Look-ups in named tables: a row name and a column name give one cell, copied from the table.

Table Mub
          Mev   Zoz  Bofa   Dod   Lil   Lop  Tutine  Farili  Fitetu  Litu
Gufudu    0.1   1.0   0.7  -0.4  -0.4   0.5     1.0     0.2    -0.7  -0.1
Sas       0.5   0.1  -0.2  -0.1   0.2   0.6     0.6     0.3    -0.1  -0.2
Figu     -0.1   0.0   0.4   0.5   0.4   0.0    -0.2     0.0     0.4   0.5
Vipu      0.6  -0.1   0.0   0.6   0.0  -0.1     0.6     0.2    -0.2   0.5
Resofam   0.5   0.4  -0.1  -0.1   0.1   0.5     0.4     0.1    -0.2   0.1
Dizule   -0.2   0.1   0.5   0.0   0.0   0.5     0.3    -0.1     0.4   0.4
Kaz       0.5   0.2  -0.1   0.4   0.3  -0.1     0.5     0.3    -0.1   0.5
Navaz     0.4   0.6  -0.2  -0.1   0.6   0.3    -0.3     0.2     0.6   0.0
Tuzirid  -0.2  -0.1   0.2   0.6   0.6   0.2    -0.2    -0.3     0.1   0.5
Bopem     0.0  -0.6   0.2   0.9   0.4  -0.5    -0.2     0.7     0.7  -0.3
Goruta    0.3   0.6   0.6   0.6   0.4   0.2    -0.1    -0.3    -0.3  -0.1
Gezane    0.5   0.6  -0.5   0.6   0.4  -0.5     0.7     0.4    -0.5   0.8
Fafibo    0.4   0.3   0.1  -0.2  -0.3  -0.3    -0.3    -0.2    -0.1   0.1

Sas, Lil: 0.2
Tuzirid, Dod: 0.6
Gezane, Tutine: 0.7
Sas, Lop: 0.6
Vipu, Lop: -0.1
Dizule, Dod: 0.0
Bopem, Lil: 0.4
Goruta, Bofa: 0.6
Resofam, Dod: -0.1
Resofam, Lop: 0.5
Gezane, Farili: 0.4
Resofam, Litu: 0.1
Fafibo, Lil: -0.3
Vipu, Zoz: -0.1
Gufudu, Mev: 0.1
Kaz, Fitetu: -0.1
Bopem, Dod: 0.9
Resofam, Mev: 0.5
Navaz, Lil: 0.6
Row with the largest Zoz: Gufudu

Fizubon
columns: Lofirap, Nuv, Bos, Guf
Gisoge: [-0.34, 0.12, -0.57, -0.40]
Kepinur: [-0.36, 0.18, -0.63, -0.43]
Tuv: [-0.35, 0.15, -0.60, -0.41]
Poda: [0.51, 0.51, -0.96, -0.68]
Fededaz: [-0.64, -0.67, 0.42, 0.21]
Puru: [-0.36, 0.18, -0.63, -0.43]
Ruteba: [-0.32, 0.07, -0.49, -0.35]
Kefu: [0.48, 0.48, -0.93, -0.66]
Nosunan: [0.01, -0.62, 0.35, 0.11]
Kebup: [-0.33, 0.09, -0.51, -0.36]

Tuv, Guf -> -0.41
Kefu, Guf -> -0.66
Kebup, Bos -> -0.51
Puru, Lofirap -> -0.36
Puru, Nuv -> 0.18
Gisoge, Nuv -> 0.12
Kefu, Lofirap -> 0.48
Nosunan, Bos -> 0.35
Puru, Guf -> -0.43
Puru, Bos -> -0.63
Kefu, Nuv -> 0.48
Nosunan, Guf -> 0.11
Poda, Guf -> -0.68

Befibi
|  | Vedif | Laved |
|---|---|---|
| Sedefi | 15369 | 29485 |
| Zof | 68137 | -58906 |
| Nolin | -8767 | -76326 |
| Zudur | 39478 | -72847 |
| Rut | 25280 | -76998 |
| Dev | 21818 | 16737 |

Laved of Zudur = -72847
Vedif of Zudur = 39478
Vedif of Zof = 68137
Vedif of Rut = 25280
Vedif of Sedefi = 15369
Laved of Dev = 16737
Vedif of Nolin = -8767
Laved of Rut = -76998
Laved of Sedefi = 29485
Vedif of Dev = 21818
Laved of Nolin = -76326
Laved of Zof = -58906

Sukime:
,Pozoda,Ked,Febodi,Vis,Dop,Pimoki,Bez,Viluz,Mugib
Zov,3.598,43.334,-35.155,9.545,-48.283,69.772,-4.694,-22.805,6.405
Vosige,11.350,-42.847,9.319,4.409,20.574,-49.167,-2.352,-28.962,-28.768
Duge,2.342,-60.043,-10.662,-61.286,10.858,-42.267,-34.731,-44.269,-22.370

What is the Bez of Duge in Sukime? -34.731
What is the Pozoda of Duge in Sukime? 2.342
What is the Vis of Zov in Sukime? 9.545
What is the Pimoki of Vosige in Sukime? -49.167
What is the Viluz of Vosige in Sukime? -28.962
What is the Ked of Vosige in Sukime? -42.847
What is the Febodi of Duge in Sukime? -10.662
What is the Viluz of Zov in Sukime? -22.805
What is the Mugib of Zov in Sukime? 6.405
What is the Febodi of Zov in Sukime? -35.155
What is the Febodi of Vosige in Sukime? 9.319
What is the Mugib of Vosige in Sukime? -28.768

Kivi =
fields: Nirigad, Mut
Rilaga: [16, 117]
Vatifo: [85, 62]
Dakol: [196, 28]

Rilaga, Mut => 117
Vatifo, Mut => 62
Dakol, Nirigad => 196
Vatifo, Nirigad => 85
Dakol, Mut => 28
Rilaga, Nirigad => 16

Kesu:
,Leseguf,Midut,Pof,Gug,Vavab,Badebe,Bolideg,Dulid,Sagikap,Rin
Nagoti,0.98,0.93,-0.72,3.74,3.28,1.76,-8.01,-3.65,3.01,-3.12
Ganugo,5.39,0.30,-0.22,3.50,5.49,5.56,-5.49,4.84,0.41,4.28
Lup,3.44,-4.93,0.66,-0.92,4.99,-1.35,5.52,3.15,6.00,0.04
Toteto,1.09,0.67,-0.21,1.32,5.59,3.94,-6.76,2.40,-0.62,4.72

Dulid of Ganugo is 4.84
Dulid of Lup is 3.15
Gug of Toteto is 1.32
Gug of Nagoti is 3.74
Midut of Nagoti is 0.93
Bolideg of Nagoti is -8.01
Gug of Lup is -0.92
Row with the largest Pof: Lup

Fos =
cols = Bul, Lil, Tinomil, Tumuka, Bon, Vem, Feviram, Dez, Sepodi, Kulafi
Lorit: [5493, 72975, -9103, 6978, 81687, -34097, 18787, 58017, 2833, 20592]
Kabom: [1478, 57568, -26480, 21181, 69276, 780, 16827, 58939, 19301, 50746]
Vev: [-6686, 56843, -53353, 10490, 47421, -47651, 20961, 57458, -35152, -3043]
Lanumaf: [10663, 43654, -16080, 10134, 22275, -43962, 30083, 38712, -40555, -31815]
Kezi: [1190, 78013, -17868, 7257, 91754, -32117, 15615, 63303, 8231, 31178]
Sozum: [6179, 56111, -16539, 14874, 58871, -19939, 22020, 51727, -1746, 17459]

Lanumaf, Dez => 38712
Kabom, Bul => 1478
Kabom, Bon => 69276
Kezi, Dez => 63303
Lanumaf, Tinomil => -16080
Sozum, Lil => 56111
Lorit, Vem => -34097
Kabom, Kulafi => 50746
Which row has the largest Dez? Kezi

Nud:
	Sot	Zoropes	Sar	Vokuvus	Gal	Liv	Pefomu
Musinun	400	243	784	310	321	430	514
Gaf	639	670	443	459	68	626	204
Razaz	444	525	439	458	284	576	208
Med	384	531	397	789	324	212	731
Kudovif	683	668	402	474	136	509	313

What is the Gal of Kudovif in Nud?
136
What is the Zoropes of Musinun in Nud?
243
What is the Gal of Razaz in Nud?
284
What is the Sot of Gaf in Nud?
639
What is the Zoropes of Kudovif in Nud?
668
What is the Sar of Gaf in Nud?
443
What is the Gal of Musinun in Nud?
321
What is the Liv of Gaf in Nud?
626
What is the Sot of Razaz in Nud?
444
What is the Sot of Kudovif in Nud?
683
What is the Liv of Musinun in Nud?
430
What is the Zoropes of Med in Nud?
531
What is the Sar of Musinun in Nud?
784

Puzole =
|  | Ripu | Vik | Rut | Dep | Sinavas | Fal | Tapuni | Dazur |
|---|---|---|---|---|---|---|---|---|
| Rivoma | 92 | 57 | 57 | 197 | 46 | 162 | 69 | 69 |
| Mabit | 166 | 196 | 196 | 78 | 205 | 107 | 186 | 186 |
| Butu | 124 | 117 | 143 | 181 | 171 | 210 | 143 | 81 |
| Nutik | 148 | 160 | 169 | 124 | 184 | 149 | 164 | 142 |
| Vog | 167 | 196 | 178 | 54 | 168 | 60 | 170 | 212 |
| Loz | 156 | 170 | 128 | 56 | 85 | 14 | 128 | 226 |

Butu, Ripu => 124
Nutik, Fal => 149
Mabit, Rut => 196
Loz, Sinavas => 85
Rivoma, Dep => 197
Vog, Dep => 54
Rivoma, Ripu => 92
Mabit, Fal => 107
Nutik, Sinavas => 184
Butu, Sinavas => 171
Nutik, Ripu => 148
Butu, Vik => 117
Rivoma, Sinavas => 46
Loz, Dazur => 226
Loz, Vik => 170
Loz, Rut => 128
Nutik, Vik => 160
Rivoma, Dazur => 69
Nutik, Tapuni => 164
Which row has the largest Rut? Mabit

